One vector is turned by the same rotation once a tick. Each row is the vector after some number of ticks, and that number follows the row.
The counts run from 0 to 323.
[ 3.45  1.03  0.89  2.16 -1.99 -1.96  0.66  0.46  0.57  2.81  1.10 -1.55
 -0.63  1.14 -1.24 -2.29 -2.97  0.85 -4.20  1.37  1.81 -4.23  0.53  0.22
  0.71 -1.21 -2.02  0.08 -0.15 -2.49 -1.56 -2.26 -0.82 -1.57  1.17 -6.10
  0.59]	248
[-1.77  1.42  0.89  1.55 -0.07  1.32  1.13  1.82  3.72  3.06  3.52 -0.50
 -2.13 -2.38 -1.85  2.54 -0.82 -2.04 -0.73  2.23  0.56 -1.52  0.87 -1.20
 -0.23  2.47 -2.99  3.87 -0.46  1.38 -1.76  1.32  2.40 -0.30  4.12  1.95
  3.78]	43
[-1.26 -2.05  1.45  2.19  2.35  0.81  1.15  2.05  1.14  4.35  1.10  1.24
 -0.15 -1.82  1.10  6.39  0.09 -1.42 -0.45 -0.27  1.42  1.77  0.19 -0.82
  0.75  1.65 -2.80  2.24  3.11  1.71 -1.79  2.75  1.50 -0.18  3.59  0.12
  3.33]	193
[ 3.49 -0.61 -2.13  1.91  1.70 -3.11 -2.88  0.51 -1.24  1.63  1.09  3.43
  0.38 -0.06 -1.65 -2.52  0.14 -1.23 -5.68  2.01 -0.12 -3.09 -0.54 -0.24
  1.41  1.49  0.13 -1.46  0.54  1.26 -2.55  1.72 -2.66 -2.75  4.34  0.01
  0.81]	268
[ 2.29 -1.10 -3.19  1.31  0.73 -4.69 -3.49  0.06 -0.62  1.53  0.65  2.86
 -0.08  0.69 -1.02 -0.89  0.66 -1.01 -6.03  1.19 -0.40 -2.06 -0.50  0.58
  2.05  1.77 -0.43 -1.90 -0.76  3.49 -1.59  1.23 -0.95 -1.77  4.43 -0.54
 -0.11]	269
[-1.81  0.05 -3.45  0.73 -1.35 -4.59 -1.40  1.81  2.01  2.53  1.57  1.51
 -2.87 -2.11 -1.76  0.92  1.23 -2.54 -2.42  0.08  0.41 -2.38 -1.01 -0.09
  2.08  0.46 -0.39  0.14  1.43  5.73 -0.76  1.16  1.00 -0.61  3.08  3.63
  1.35]	272
[-1.23  1.48  2.39  3.20 -0.38  2.56  1.99  1.73  3.72  3.87  1.87 -1.16
 -3.42 -2.05 -2.28  0.89 -2.99 -2.92 -1.08 -0.04  2.63 -2.36  1.12 -0.76
 -0.62 -0.52 -1.32  2.97 -0.67 -2.33 -1.59 -1.12  1.18 -0.83  1.82 -1.32
  2.59]	244
[ 1.67 -2.08 -1.41  0.41  1.06  0.39 -1.06  2.92 -3.42  1.06  0.27  2.24
  1.09  1.66 -2.77  2.82 -1.28 -0.82 -3.42  0.51 -1.91 -1.76 -3.80 -1.82
 -0.21  2.22 -2.51  0.79  4.42  0.20 -0.82  1.91 -2.96 -2.33  2.75  1.74
  2.31]	185
[-3.27  0.38  0.11  3.41 -3.71 -0.27 -0.02  0.75  0.57  0.86  1.93 -2.72
  0.43 -3.48  3.63  3.65  1.11  1.66 -2.92 -1.96 -0.83  0.41 -2.35 -1.81
  0.75 -1.53 -4.13  1.52  2.99  0.82 -2.95  0.60  1.24  0.99  2.88 -0.33
  2.78]	309
[-2.91  0.35 -2.49  2.73 -1.55 -2.06  1.38  3.23  2.48  5.12 -0.08  0.02
 -3.22 -1.28 -4.05  2.12 -0.97 -2.66 -2.19 -0.79  1.43 -2.90  1.24  0.58
  2.53 -0.28  1.21 -0.14  1.81  3.15  0.88 -2.49  1.88 -1.25  0.42 -0.01
  1.60]	123
[-2.62  1.75 -0.66 -1.66 -3.85  1.77  0.18  2.27  0.82  3.04  3.54 -2.80
 -1.56 -0.48 -1.05  3.75  1.84 -1.18 -2.38 -0.69  1.33 -1.39 -2.23 -1.42
 -0.10  1.37 -4.90  1.05  2.78 -0.58 -1.79 -1.58  1.19  0.35  2.23  3.07
  1.73]	175
[ 2.20 -0.31  2.27  0.17 -0.80 -2.71 -0.86  0.56 -0.53  1.20  0.88  2.38
  0.26  1.59 -4.23  0.12 -1.96 -0.07 -1.81  2.93 -2.09 -4.38 -1.40  1.41
  1.51  3.72 -2.26  1.25  2.17  1.49 -0.81  3.02 -2.00 -0.63  3.35 -0.77
  2.74]	51
[ 0.74  1.21  4.03  0.90 -0.86  2.08  0.09 -0.12 -0.71  2.12  3.83 -1.05
  0.82 -1.73  1.25  2.20  0.45  0.81 -3.15  0.54 -0.24 -0.36 -0.84 -0.33
 -0.23  2.85 -5.43  1.43  2.72 -2.28 -4.09  1.97 -0.13  0.15  4.11 -1.40
  2.54]	178
[ 3.09  1.05  3.58  1.90 -1.04 -3.84 -0.38 -0.60  1.65  0.61  0.50  1.95
 -1.91 -0.57 -0.47 -1.32  0.37 -2.24  1.25  3.71  0.27 -4.72 -1.92  0.09
 -0.78 -0.60 -2.13  3.28  1.36  1.46 -3.14  5.05 -0.56 -0.53  3.03 -0.59
  2.63]	281
[ 1.65 -2.54  1.70  4.63  0.60 -2.66  0.16  0.92 -0.75  1.17 -2.61  3.57
  1.77 -0.06 -1.40  1.22 -0.05 -0.27 -0.79  2.46 -2.19 -2.64 -1.98  1.03
  0.91  0.26 -1.43  0.76  3.61  1.98 -1.50  4.05 -2.27 -1.18  1.51 -3.89
  3.03]	200
[-4.25 -0.57  2.20  2.30 -4.13  1.01  1.67  1.36  1.42  2.97 -0.34 -2.60
 -3.37  0.13  0.42  4.43  0.18 -2.31 -0.16 -2.64  1.22 -1.06 -2.62  0.87
 -0.62 -2.20 -3.34  1.01  3.11 -1.14 -1.15 -0.90  1.76  2.07  0.76 -1.07
  1.31]	93
[-3.39 -0.77  0.14  4.60 -0.73  2.94  0.69  1.62 -0.57  3.29 -1.13  0.44
 -0.15 -0.36 -2.06  3.66  6.26 -2.47 -1.23 -0.20 -0.14 -0.49  0.59  2.18
  0.01  0.50 -1.34 -1.62  3.71  0.54 -3.00  0.67  0.98 -0.73  0.58 -1.08
  1.98]	207
[ 2.72 -0.77  1.37  5.06 -0.14 -2.93  0.61  1.05 -1.12  1.02 -2.03  1.58
  2.27 -0.69 -0.61  1.08  0.72  0.59 -0.21  2.09 -0.91 -3.15 -1.57  0.01
  0.36 -0.94 -1.58  0.98  5.20  0.91 -2.46  3.39 -2.18 -1.73  0.60 -3.83
  3.15]	199
[ 0.14 -0.49 -3.04  1.20 -2.20 -3.92 -2.40  1.99  0.84  0.24  0.36  1.35
 -2.84  0.21 -2.12 -0.66 -1.27 -4.44 -2.67 -0.18 -0.90 -4.97 -3.46 -1.53
 -0.83 -1.54  0.03  1.15  0.32  3.68 -0.84  0.98 -1.20 -1.17  2.51  3.43
  0.52]	153
[ 2.15  0.26 -2.58  2.08 -0.01 -0.27 -1.42  2.93 -0.17  0.52  1.61  1.07
 -1.44  0.51 -3.55 -1.24 -3.20 -2.43 -4.42  0.94 -0.99 -4.96 -2.47 -3.40
 -1.08  0.25 -0.66  1.54  0.20  0.36 -0.98  0.68 -2.51 -2.93  2.35  2.40
  2.33]	35
[-0.94 -1.83 -4.27  1.60 -1.17 -1.95 -1.57  2.06 -2.28  1.46  0.37  1.28
  2.08  0.18  0.14  3.71  2.10  1.55 -5.86 -0.91 -1.72 -0.06 -1.68 -0.78
  2.90  1.86 -3.23 -2.45  3.02  2.84 -1.68 -0.50 -0.51 -1.44  2.98  0.26
  1.45]	188
[-3.93 -0.87  0.11  2.09 -1.02 -0.95  0.12  1.19  0.88  2.09  1.41  0.55
 -0.11 -4.22  0.13  4.84  0.97  0.35 -1.14 -1.17 -0.48  0.53 -1.35 -1.02
  1.87  1.27 -2.04  1.52  4.78  3.72 -1.23  1.97  1.41 -0.11  2.94  1.25
  3.59]	191
[-2.02 -1.06  3.31  1.75 -2.92 -2.61  1.63 -0.24  0.59  4.15 -1.27 -1.25
 -1.70 -0.03  2.75  3.17  1.55 -1.06  0.81 -1.67  2.31 -0.44 -0.73  2.86
  0.35 -2.00 -2.89  0.56  2.83 -0.17 -2.04  1.01  1.65  1.73  0.84 -4.98
  0.60]	211
[ 2.68 -1.33 -1.68  0.59 -2.05 -5.94 -2.48 -0.20  0.49  0.02  0.37  2.22
 -2.14  1.28  0.75 -2.27 -2.47 -2.94 -3.66  0.21 -0.41 -4.15 -3.19 -0.34
  0.33 -1.70 -0.99  0.29 -1.85  2.50 -1.74  1.59 -1.62 -0.01  3.48 -0.22
 -0.80]	151
[-0.03 -0.95 -3.08  4.78 -1.20 -0.39  0.24  3.24 -0.20  0.89 -0.79 -0.14
 -1.32  1.30 -2.64 -0.41 -3.17 -2.86 -3.26 -1.60  0.09 -4.12 -2.55 -1.94
 -0.52 -3.49  0.91  0.69  1.09  0.09  0.09 -1.68 -2.23 -2.54 -0.92 -1.16
  0.69]	235
[-2.24 -1.00  1.37 -0.17  0.17 -1.34 -1.35 -0.72  1.56  4.70  2.51  0.86
 -4.72 -1.06  0.41  0.91 -0.01 -4.21 -3.35 -1.33  2.75 -0.02  0.68  3.19
  1.03  1.51 -0.26 -0.28 -1.57  1.29 -2.61  0.76  2.22  1.45  5.08  0.86
 -0.38]	142
[-2.34  0.37 -0.55  2.28 -2.13 -1.16 -2.43 -1.01  0.11  2.99  1.77  0.76
 -3.44 -2.97 -2.43 -2.63  3.00 -2.59 -4.42 -1.34  0.50 -3.54 -0.18  2.87
  1.25  1.39  2.01 -2.50  2.40  2.37 -1.79  0.06 -0.03 -0.64  2.57  1.57
  0.25]	139
[-0.17  0.18  2.38  4.74 -2.27 -1.45  0.59  0.08  0.81  0.28 -0.67 -0.69
  0.39 -2.93  3.17  1.94  2.56 -1.07  0.03  0.36  0.90 -1.08 -1.49 -0.47
 -1.62 -3.21 -3.22  1.90  3.32  0.59 -4.26  3.51  0.39 -0.07  1.19 -2.49
  2.35]	79
[-2.19 -0.37  1.88 -1.44 -3.40 -1.17 -0.71 -0.01  1.56  2.09  1.90 -0.68
 -2.34  1.69  1.87  3.73  2.16 -2.75 -1.00 -0.76  0.37 -0.04 -2.13  2.29
  0.16  1.06 -4.98  0.61 -0.39  0.78 -3.09  1.73  2.90  2.73  4.34  0.42
  0.18]	292
[ 2.40  1.87  0.61  0.26  0.97  1.03  1.64  1.85  2.79  3.89  3.07 -0.42
 -0.41  0.42 -0.28  2.53 -0.59 -1.23 -2.17  2.76  2.58 -0.69  1.14 -1.11
  0.04  1.82 -5.57  2.18 -1.66 -1.22 -3.33  0.51  2.06 -1.16  3.44 -0.84
  2.41]	45
[-2.78 -0.51  1.08  2.28 -0.80 -0.65 -2.76 -0.98  0.68  3.23  2.41  2.05
 -4.00 -2.85 -2.02 -1.65  2.54 -3.38 -3.94 -1.07  0.55 -2.47  0.87  3.18
  1.54  2.22  1.90 -1.12  0.80  2.44 -2.27  0.97  0.85 -0.01  4.07  0.94
  0.66]	140
[-2.02 -1.20  3.27  3.77 -0.79  0.62  0.81  0.43  1.36  0.65  1.02 -0.85
  0.02 -3.40  2.14  3.86 -2.29  0.48 -0.32 -0.23 -0.74  0.11 -2.02 -1.69
 -0.51 -0.90 -3.49  4.33  2.94  0.16 -2.43  2.43  0.19  0.56  3.26 -1.51
  3.85]	311
[ 0.75  0.82  3.38 -0.98 -2.61  0.84  0.76  0.93 -0.87  2.15  1.83 -1.48
 -2.09 -0.36  1.10  1.28  1.83 -3.09 -0.15  0.00  1.77 -2.44 -3.59 -1.18
 -3.09 -1.24 -4.87  2.19  3.09 -2.09 -4.32  2.14 -0.42  0.77  1.82  1.63
  1.24]	295
